One turn moves each row of this set onto another row. After a few examples, where does it send each row asked below?
fon: -5  -21  14  -8  -11  10  8  -4  -2  -14  5  -6  -5  8  -6  4  -6  -8  -24  -14  -7  -28  -11  -1  2  -12  11  -1  8  7  -10
fatoz: -3  16  2  -7  6  4  3  -1  18  4  -6  -6  6  8  2  -11  5  11  7  15  8  -1  -13  -8  -4  -9  8  12  -13  -9  31
vife: -5  2  -26  -9  -11  -2  -5  24  1  -12  1  -1  -16  -1  -9  -9  -7  2  20  -7  -12  4  -11  -4  -1  18  -7  0  -2  9  10
tulu: -5  -6  -25  3  -4  3  18  22  -1  2  -15  -2  -9  5  1  2  3  0  10  3  -9  13  -3  7  7  -19  8  -4  4  3  -20
Rizun: -1  -16  22  -2  -1  -4  -7  -6  9  -3  3  -6  -9  7  8  0  1  0  -40  -1  1  7  -5  0  8  2  14  3  10  -3  -16
Pupok: -11  10  -29  -6  -11  -9  5  -4  9  12  -16  4  1  1  -6  10  2  -5  5  4  3  11  -8  16  14  -10  12  -5  5  6  -11
Lag: -10  2  -3  -2  1  0  -1  -17  10  15  11  7  -4  14  1  -1  3  -6  -1  11  8  -11  -10  17  -26  17  6  -7  9  -9  19
lepo: -4  -15  21  -5  3  0  19  -5  17  -9  5  -7  10  -6  -5  8  4  -22  -22  3  0  -3  -21  -17  15  3  -3  -4  2  1  -6
meb: 1  6  -22  -2  1  -13  -7  7  -6  -16  -1  6  -29  0  -9  -16  -6  3  18  -4  -7  14  -12  -6  2  7  6  -12  0  4  0
Los: 3  0  -1  9  -9  6  -3  4  -3  3  20  13  -11  15  13  -8  13  4  3  11  9  -16  -9  10  -22  7  7  -20  7  -4  11
pizas: 10  14  3  0  -3  11  -1  0  8  5  6  1  -11  0  12  -7  9  18  13  13  12  -5  -10  -12  0  -22  11  6  -12  0  21
gapo: 7  6  9  -13  5  9  -2  -9  6  6  -2  -5  -5  1  -9  2  10  11  22  5  1  -5  -17  -16  -12  -16  2  16  -12  -7  21
rul: -5  1  -22  -5  -1  -19  -2  1  21  2  -6  5  -19  -16  0  -2  1  -8  10  1  -5  25  -25  -7  -13  6  15  -5  10  7  3
kelop: 8  -5  4  11  5  -2  3  7  8  6  5  15  -3  9  7  0  11  -7  -1  18  -6  -14  -11  -8  -33  6  15  -7  20  -11  10
Sasa: -1  -9  22  3  -8  7  4  -3  12  -16  10  -19  1  -6  2  -6  5  -5  -9  2  5  -10  -1  -16  22  2  2  -20  -3  10  -14
val: -9  3  -41  -5  3  -4  7  6  21  7  4  6  -18  -11  2  7  -7  -11  1  3  -6  13  -16  -3  -6  -6  10  4  12  6  1
dilat: -1  1  -25  -7  -12  -14  1  9  10  5  -3  14  -17  -12  2  -9  4  -10  8  -1  -3  10  -30  -3  7  15  8  -9  10  3  21
zom: -9  -14  23  4  -9  4  7  -12  10  -18  12  -16  -1  -3  3  0  -2  -3  -7  -7  3  -5  -2  -14  13  2  -6  -7  -1  17  -20
golak: 1  3  -4  7  2  14  6  6  -6  -2  19  13  -17  14  -2  1  -6  0  0  16  7  -15  -8  11  -30  -1  7  -7  -3  0  4
mam: 1  1  9  1  -5  3  -7  -14  10  7  6  1  -10  2  18  -4  10  23  19  -3  5  4  -7  -15  -9  -11  -1  20  -1  3  16
gumez: -2  -10  13  5  -1  1  -8  0  4  2  9  1  -10  9  0  3  7  5  13  7  -4  -4  -6  -1  -44  17  1  0  8  -1  2
kateg: 4  9  5  10  6  -3  3  0  14  -1  -4  5  -4  9  20  -14  6  19  5  12  2  6  -4  -21  -3  -12  10  18  2  -3  21
rudav: 2  -22  21  -13  -2  1  -1  8  4  -6  -1  -5  5  9  -9  7  6  -12  -35  -2  -8  -8  -21  -5  4  3  5  3  6  -10  -5
Tavu: -8  5  4  5  -5  5  2  5  16  10  8  5  -6  6  4  1  -7  -1  -4  20  6  -8  -6  13  -33  22  9  4  1  5  17
bola: -1  -16  25  -17  -12  9  -5  -5  2  -4  -5  -18  -6  1  -15  -1  -3  -6  -18  -7  -5  -24  -8  3  8  4  17  -8  1  -2  -1
fovuz: -9  -9  -17  -6  -11  2  7  13  -1  12  -20  -9  -10  4  -4  2  -1  4  19  -6  -13  10  2  13  17  10  -6  10  4  -1  -5
Tesa: -1  -10  21  -7  -1  8  5  -12  6  -13  7  -20  2  -3  -12  0  2  -11  -4  -2  1  -15  -5  -13  23  2  -3  -16  -4  2  -11
miv: -1  -8  -14  3  -15  -9  15  14  -13  1  -19  9  -13  8  0  -8  9  0  15  -6  -5  12  -14  10  20  -4  4  -12  4  -1  -5
vulo: -12  -15  16  0  -2  -3  16  -17  18  -7  12  -5  8  -2  8  4  6  -16  -22  -3  5  1  -17  -10  20  4  -7  -4  6  5  -7
ger: -3  -3  -39  -5  -2  0  -6  22  7  -9  6  -4  -9  4  1  -6  5  0  18  -7  -15  1  -5  -13  -5  -3  -4  -7  12  2  -3
rovif: 6  -2  4  16  9  -5  4  -7  -2  4  8  23  -23  11  6  0  -5  -2  -5  16  -4  -10  -6  -2  -24  10  14  6  17  -7  8
Nasof: 1  -13  23  -2  -16  3  -4  -2  5  -10  -1  -12  -10  0  5  -9  2  1  -24  -5  2  -17  -4  -1  6  -6  27  -19  6  7  -10
Nete: 0  4  -1  -2  -4  6  9  -10  0  -2  11  12  -5  8  8  -1  10  13  15  -4  9  -5  -24  -10  -11  -25  -4  13  -9  4  19
mem: -12  -18  10  -10  -7  2  1  -5  8  -3  12  -3  5  14  6  6  5  -8  -42  -10  4  -3  -15  9  6  -2  1  1  8  -2  -9
fono: -1  -4  -34  -9  -1  -5  -1  7  14  11  -1  7  -18  -10  0  4  -4  -9  8  -2  -15  2  -14  -8  8  13  0  11  18  -3  15
pera: -2  -6  21  -2  2  4  15  -3  21  -5  3  -12  2  -11  -4  3  -3  -17  -24  12  5  -1  -12  -12  23  8  3  -4  -5  4  -4
voze: -12  7  -35  -9  2  -7  -11  -2  9  -6  6  -9  -16  3  -4  -10  3  2  18  -7  -4  15  -4  0  -6  -1  2  -16  5  2  -6
ruf: -3  -11  21  5  2  -2  11  -13  19  -4  8  -7  -2  -8  9  0  -1  -12  -25  4  5  4  -7  -13  28  8  2  -2  6  3  -9
susi: -14  8  0  1  1  -3  9  -14  13  -1  2  5  4  16  16  -9  3  15  5  -2  8  5  -13  -4  -8  -7  -4  23  -5  2  26
Nuf: -13  -7  -11  -7  -9  -9  7  5  5  6  -24  -12  -6  3  -8  -1  9  1  21  -5  -5  26  -9  12  -1  0  4  -8  1  1  -15
seg: 6  -5  8  1  8  7  -13  -8  -2  11  10  0  -20  11  -5  0  2  5  11  12  -5  -12  5  3  -24  19  3  1  10  -15  6
lopa: 2  0  -7  1  -9  -21  3  0  -3  4  -28  15  -9  -5  -12  10  -1  -3  12  1  -10  19  -12  1  9  0  12  6  9  7  -14
lemu: 2  -5  -22  -1  -11  -10  -1  10  7  14  -22  6  4  -2  1  12  10  -3  11  1  -16  4  -2  -5  12  -3  7  7  21  0  -12
lal: -7  4  -18  -2  -27  -9  7  16  4  8  -20  11  4  -3  -3  8  1  -4  8  0  -2  5  -15  13  16  6  3  4  1  16  1
gulu: -7  -12  17  -1  -2  8  14  -14  3  -20  14  -11  0  1  -8  3  -4  -10  -9  -8  0  -13  -7  -12  17  -5  -8  -8  -3  10  -16
Vomav: -14  -20  20  -6  -16  4  -3  -11  11  -8  3  -17  -6  3  6  2  -3  2  -21  -15  -1  -12  -2  3  -6  -4  13  -1  10  14  -16
tabon: 1  5  2  -2  14  -5  12  -8  5  -5  -6  11  3  15  0  -7  8  7  9  4  -3  -2  -21  -20  -10  -18  1  18  -1  -12  24
Fof: 1  -8  23  -11  -8  3  -3  9  8  -4  0  -9  -3  3  -4  -1  -2  -5  -41  8  7  0  -16  7  10  7  16  -5  -6  -2  -3

seg turns into -> Tavu
susi turns into -> Nete
rul turns into -> voze
Now find these:
pera turns into -> Sasa
Pupok turns into -> tulu
rudav turns into -> bola

